The same turns and mirrors carry the whole set onto itself and the rows of a family onto each other. Which other rows belong to the same family as each row named below? List them in the order they appear above.
These 28 rows form 7 families of 4 rows each.
Q666: [-36 -19   1 -45 -46 -38  -8  15  17 -30 -23   7  60]
Q555: [-14 -13  15  -6 -22   2   8  71  27  -3 -61 -22   1]
Q451: [-20 -15  16 -27  25  26  16  62   3  26 -59 -30  17]
Q892: [ 13 -10 -19  -9 -20 -70 -38  53 -18  14 -24   1   0]
Q967: [-43 -23   9 -48 -33 -36 -10  34  26 -25 -25   0  74]
Q418: [-10  17 -19  -7  13 -10 -62  12  -6 -24  -1  32  23]
Q942: [-34  14  -2 -41  31   6 -61   4 -24  31  -6  16  28]
Q760: [-42 -38  15 -36 -30 -31 -28  29   2 -30 -31 -19  66]
Q709: [-56 -31   3 -28 -24   8   3   7  14 -38 -11  -1  24]
Q616: [-25   1  -3 -31  47  17 -60   7 -28  11 -11  11  34]
Q57: [-24  11 -15 -52  35 -22 -37 -10 -29   8   4 -12  27]
Q302: [ -8 -38  -2 -26  30  21 -37   6 -29  19  -9  37  18]
Q458: [-35 -20 -30 -11 -36 -49  -9  30   8 -25 -42 -11  48]
Q157: [-11  11   3 -24  -1  37   1  58  26  10 -60 -27  10]
Q74: [-52 -18  19 -37 -21 -34   6  25  16 -43  -5   3  40]
Q856: [-12  16 -13 -48  31   0 -37 -11 -21  28 -18  31  37]
Q165: [ 18   2  21 -45  -3 -62 -38  77  -4  27  -4  16  16]
Q398: [-39  -2  13 -33   4  25  20  58  10  41 -56 -29  26]
Q745: [-25  -8   9 -52   5 -11  25  43  -3  27 -46 -56   5]
Q71: [-20 -19  16 -49  -1  14  20  35  12  45 -67 -20   6]
Q26: [ 20   2  14 -28   7 -59 -29  84 -29  13  -6   1  30]
Q983: [-11  25 -10 -30  21  28 -68   9  -2   2 -16  12  15]
Q319: [-20 -17  35 -44 -30  -9 -23  17   6 -34 -52   7  72]
Q768: [ 40  13  39 -39   4 -33 -31  67 -23  13 -32  26  26]
Q928: [-10 -41   8 -23  11  33  32  47  -5  21 -48   6  25]
Q842: [  0   2  33 -34   1 -60 -10  66 -10   2  13  17 -14]
Q770: [ 18   6  14 -42 -23 -68 -19  66 -11  21 -10  14   4]
Q953: [ 14  12   9 -24  18 -24  -4  67 -19  15   9  17 -24]

Same family as Q26: Q760, Q856, Q71
Same family as Q418: Q555, Q709, Q953
Same family as Q768: Q57, Q745, Q319
Same family as Q842: Q157, Q74, Q983
Same family as Q451: Q666, Q616, Q770

The same turns and mirrors carry the whole set onto itself and the rows of a family onto each other. Which other rows belong to the same family as each row named below? List them in the order they appear above.
These 15 rows form 5 families of 3 rows each.
Q40: [ -7  14  -7  -8  12 -14  27  -6 -14  27   8  10 -47  50  -8   7  12  39
 -12   2  33  39  23   0 -27   1  13 -10 -34  17   7 -28 -17 -10 -63  -8
 -65  26 -16   8 -31  44   0  21 -23   7   5 -39  29   0]
Q399: [-26 -10  11   5 -20  38  12  23  12 -13  23  15  34  17 -15 -33  -5 -23
 -39 -16  11 -38  -2  13  17  21  13   3  44   4  28  52 -17 -12   2  31
 -24  -2  10   2  -8  16  12 -35  34 -23 -30   4 -18  -2]
Q728: [-45  18  28 -24  21   6   7  33  -7  15  24  26  -2 -12 -26 -37  23  13
 -44 -16  33 -13 -49 -15   7  15  67 -39 -15  20  11  17  -4  -4  24 -12
  -3  -7  12   9  20   9 -15  17 -20 -25  30  -3   1  16]
Q508: [ 14 -12 -32  11 -41   5  -2 -13  41   2 -37 -25   2   7  40   4 -33  24
  -3  -8 -39 -19  16  32 -13  24 -28  25  48   3  19  34   2  28  13  35
 -24  11   0   7 -10 -18   3 -24   4  -8 -33  -3  36  -4]
Q631: [-11   2  24   5  14 -27  -5  50 -15  23  -2  24 -27  -6   9 -18   0 -24
 -37  -5  25  39 -47 -14  -6   3  10  21   4   5 -28 -15  21  15  -4 -41
  17  18 -61   1   6 -30 -11  23 -32  15  43 -21 -22 -20]
Q510: [ -7 -33  16   0 -55   7  -1   4  10 -35  27 -14 -45 -23 -26  -8   2   7
  13 -21 -19 -11 -21 -14   5  -7  31 -36   8  29  27  18  -9 -20  49  38
  19 -41  56 -18   7  38 -22   0 -15 -26 -14  -2 -21  10]
Q355: [ 11   7 -29 -19 -30 -42 -21 -34  38  10  10 -27 -27  -9  11   9  -1  30
  39 -44 -32 -13 -21 -28 -33  -4  17 -13 -17  12 -21  -4  20  16  41   0
  27 -11  61 -15 -14  29 -38  36 -53 -17  -6 -22  22  28]
Q581: [ -6 -20 -21  10 -31 -65 -42 -38  -2 -30   1 -10 -20  42  -3  22  -1 -33
  21  22   2  10 -31 -40  33 -59  20   0 -26  16 -35 -21 -29   2  47   5
  -9 -18  43 -36 -27  -6 -24  28 -37 -11  15  -4   6  28]
Q209: [ 12 -19 -31  16 -31 -31 -34 -10  -5 -38 -33  -6   8  53  18   6 -23 -41
   4  37   1  -6  12  33  54 -21  -4  39  21   0 -16  11 -21  21  33  38
 -36 -22 -10   3   9 -37   9 -15  23 -10  22   6  -8   0]
Q322: [ 28  33 -18 -13 -25 -10   8 -11 -14   1  -1  13 -44  29   6 -11  -8  14
  28 -10 -32 -17  45  42   3  14 -24  15  -2 -24   2 -24 -20   6 -50  28
 -44  -9 -33  30  26  43  26   7  32  -4   4  -9  12   5]
Q865: [  9   8   3  30 -23  10  -7  13  16  -9  -8   0 -20  22  28  21 -24 -51
 -24  26  -6  -1 -10   1  12  24 -43  37  36 -16 -20   3  21  12  -6  -5
   8  27 -24 -22 -13   8   5 -49  -1  24 -49  27 -35 -14]
Q740: [ -8   5 -36  -3  30 -26  17  18   5  75 -22  -8  29   8   7 -31  15  24
 -31 -24  31   9 -24   8 -36  36  23  12 -15   9   5  12  10  33  14 -11
 -19  30 -24  14 -12   5 -14  32 -12 -11  20 -63   9  10]
Q677: [ -7 -15 -27  -9  39 -50   1   2 -18  -4 -26  16  17  58  -8   0  14 -25
 -32  28  60  33 -44  10  29 -23  46  35 -36   3 -24  -5 -17  14  25   5
 -35   2 -15   6 -13  11 -18  11   1   1  45 -39 -12  32]
Q396: [ -4  14 -10   0 -64 -42 -31 -11 -20  32  33  -3 -41  30  -8 -10   4   7
  56  15 -38  13  42 -23 -14  11 -17 -39 -51   9   0 -14 -32   5 -19  -6
 -28  -7   0 -22  -1  28 -12  48 -31 -23 -23 -10  16  -4]
Q411: [ 16  -2 -21  20 -37 -35 -25  17  -1 -33  32 -14 -72  -8   1  13 -25  -9
  33  -6   7  48 -27 -33   5  -5 -17   7   8  14 -32  -4  49  10  23  -7
  35 -19  15 -25  -9  48 -47  12 -48  22   2 -15 -47  -1]

Same family as Q740: Q508, Q355
Same family as Q677: Q581, Q209
Same family as Q399: Q728, Q510
Same family as Q631: Q865, Q411

The same turns and mirrors carry the whole set onto itself and the rows of a family onto each other. Which other rows belong to the same family as each row named below? List them in the order they appear above.
These 32 rows form 4 families of 8 rows each.
Q567: [ 73 -22  -2  11 -20 -22  44   1  -6   0  13  10  13   8  -7 -34 -22  25
  35  35  28  16 -40  13 -13   6  15]
Q304: [-36  14 -26 -16  22  -1 -48  21 -10  25  26  -1   8  -6  -7 -15  22   1
 -38  12 -57   2  23 -37   1   6  -6]
Q784: [-25  19  -8 -31  20 -17 -38 -10  -8   0  14   7  10 -18  -8  12  32 -19
 -20   3 -64 -13  31 -37   0  14 -20]
Q571: [ 55  -7 -25  11 -25 -33  43  10 -10   4   5   9  17   1  -4 -43 -11  28
  38  30  46  20 -31   0  -2   1  25]
Q223: [ 16 -10   6 -14  15  -5 -58  11   9  14  43 -10  23   1  11 -11   7 -31
 -52  15 -67  11  -3 -22  -7  24 -36]
Q560: [-24 -25  12  -9  29  17 -40  11  13   6  21  -9 -15  16   4  11  -7 -10
 -50  23 -73  -1  24 -11   7   5 -12]
Q291: [  1  10   3 -15  36  13 -39  -8  32  -6  20  -8 -15  15  15  28  10 -24
 -39   5 -58  -9  40 -21  24  19 -26]
Q213: [ -9  -5   3 -16  29  15 -48  10  -9  20  37   0   7   1 -11  -5   9   1
 -42  18 -81  -5  10 -22 -12  14 -20]
Q34: [ 79 -15  10  16   2 -36  41   5  -8  13  -1  -6   4   4  -1 -20 -34  36
  42  14  30  12 -35 -14 -26  36  -7]
Q257: [-43  10  -8 -28  19 -17 -31  -4   8  -7  -2   2  -4  -9   1  20  25 -25
 -23   2 -52  -8  45 -31  17   5 -12]
Q614: [ 70 -18   0  11  16 -23  32  -8 -18   4   5  32 -10  13  -5 -16 -39  20
  50  10  27  -8 -50  -5 -19  14 -11]
Q31: [ 40   5 -31  11  11 -38  32   2 -25  14  -4  33  -6   3  -3 -28 -23  24
  53   0  49   1 -40 -22  -9   5   0]
Q60: [-12  10 -26 -16   9 -20 -60  23   0  24  35  -8  29  -9  12 -23  23 -26
 -47   6 -42  18  10 -42   4  18 -23]
Q707: [-20  23 -18 -17  31   0 -41   1  25   2  12  -9 -12  11  16  19  20 -22
 -37  -1 -39  -4  49 -35  32  14 -16]
Q394: [ 35 -18 -11  21  -2 -46  44  18   9   2 -29 -12 -16  15  16 -10 -36  29
  36  14  64  26  -6 -16   6  17  14]
Q164: [ -6  38 -24 -20  30  -1 -45  -1  11  11  25  -2   5  -3   4   8  30 -15
 -32  -5 -48  -8  36 -41  18  24 -22]
Q125: [ 66 -35  18  22   4 -33  47   6  13   0 -18 -13 -18  22  11  -3 -49  27
  33  21  39  18 -21  -1  -8  26   0]
Q624: [-32  -8 -21 -13   8 -22 -52  24  22  10  13 -16   9   7  27  -9   9 -37
 -56  11 -30  25  27 -32  24   5 -13]
Q668: [ 70 -22  -1  23  -5 -23  44   7  16   1  22 -21   5 -11   7 -18 -31  18
  49  45  25  19 -48   0 -14   3   2]
Q730: [ 60 -37   2  16 -20 -21  51   4   9 -11   0   2  -2  18   3 -24 -31  20
  30  39  37  20 -27  22   3  -3  21]
Q474: [ 49   3 -20  14  -4 -50  37  15 -13  20 -13  -6   6  -2   2 -27 -19  37
  44   8  55  20 -24 -29 -15  28   7]
Q610: [ 53  -3 -24  23 -11 -35  41  14   7  10  15 -20  15 -19   6 -30 -20  20
  56  38  39  24 -44 -15 -10   0   9]
Q48: [-52  -8 -15  -9  23   2 -42  22  11  12   8  -8 -13  11   6   0   6  -6
 -46  15 -49   7  38 -26  20  -4   0]
Q270: [ -5 -30  13  -8  16  -4 -50  15  31  -1  25 -16   2  17  26   4  -8 -40
 -62  18 -52  18  16 -13  14  10 -25]
Q651: [ 35 -13 -27  24 -10 -36  47  18  20   2   1 -24   0  -7  18 -21 -26  15
  49  39  51  29 -30 -13   6 -11  18]
Q426: [ -8   1  14 -29  25  -7 -34 -14   2  -7  19   7   2 -11  -8  22  19 -21
 -22   7 -78 -18  26 -19  -3  17 -28]
Q137: [ 19 -14 -24  16  12 -40  37   6  -5  -1 -25  24 -25  21  12 -13 -38  15
  45   3  61   7 -22 -11  12  -8  10]
Q991: [-26  -7  16 -26  23  -8 -29 -11  15 -15   3   2 -11  -2   3  30  11 -28
 -28   9 -65 -11  42 -17  13   5 -18]
Q505: [ 41 -22 -20  15 -25 -32  49  11   5  -7  -8   2   0  12   6 -32 -21  19
  32  34  55  26 -19   8  13 -10  32]
Q92: [ 14  23  -2 -19  35  11 -43  -9  13   4  34  -2   1   3   2  15  20 -16
 -33   1 -65 -15  27 -29  10  29 -33]
Q838: [ 54 -29  -4  26  -7 -25  48   9  28  -5   6 -26  -7   1  18 -10 -38  14
  46  47  36  26 -34   2   2  -6  12]
Q810: [ 48 -36   6  17  17 -24  40  -7   2  -9 -14  24 -31  31  10  -1 -54  11
  40  12  39  -1 -32   8   2  -1  -2]

Same family as Q560: Q304, Q213, Q34, Q394, Q125, Q474, Q48
Same family as Q60: Q223, Q614, Q31, Q624, Q270, Q137, Q810
Same family as Q92: Q567, Q571, Q291, Q707, Q164, Q730, Q505

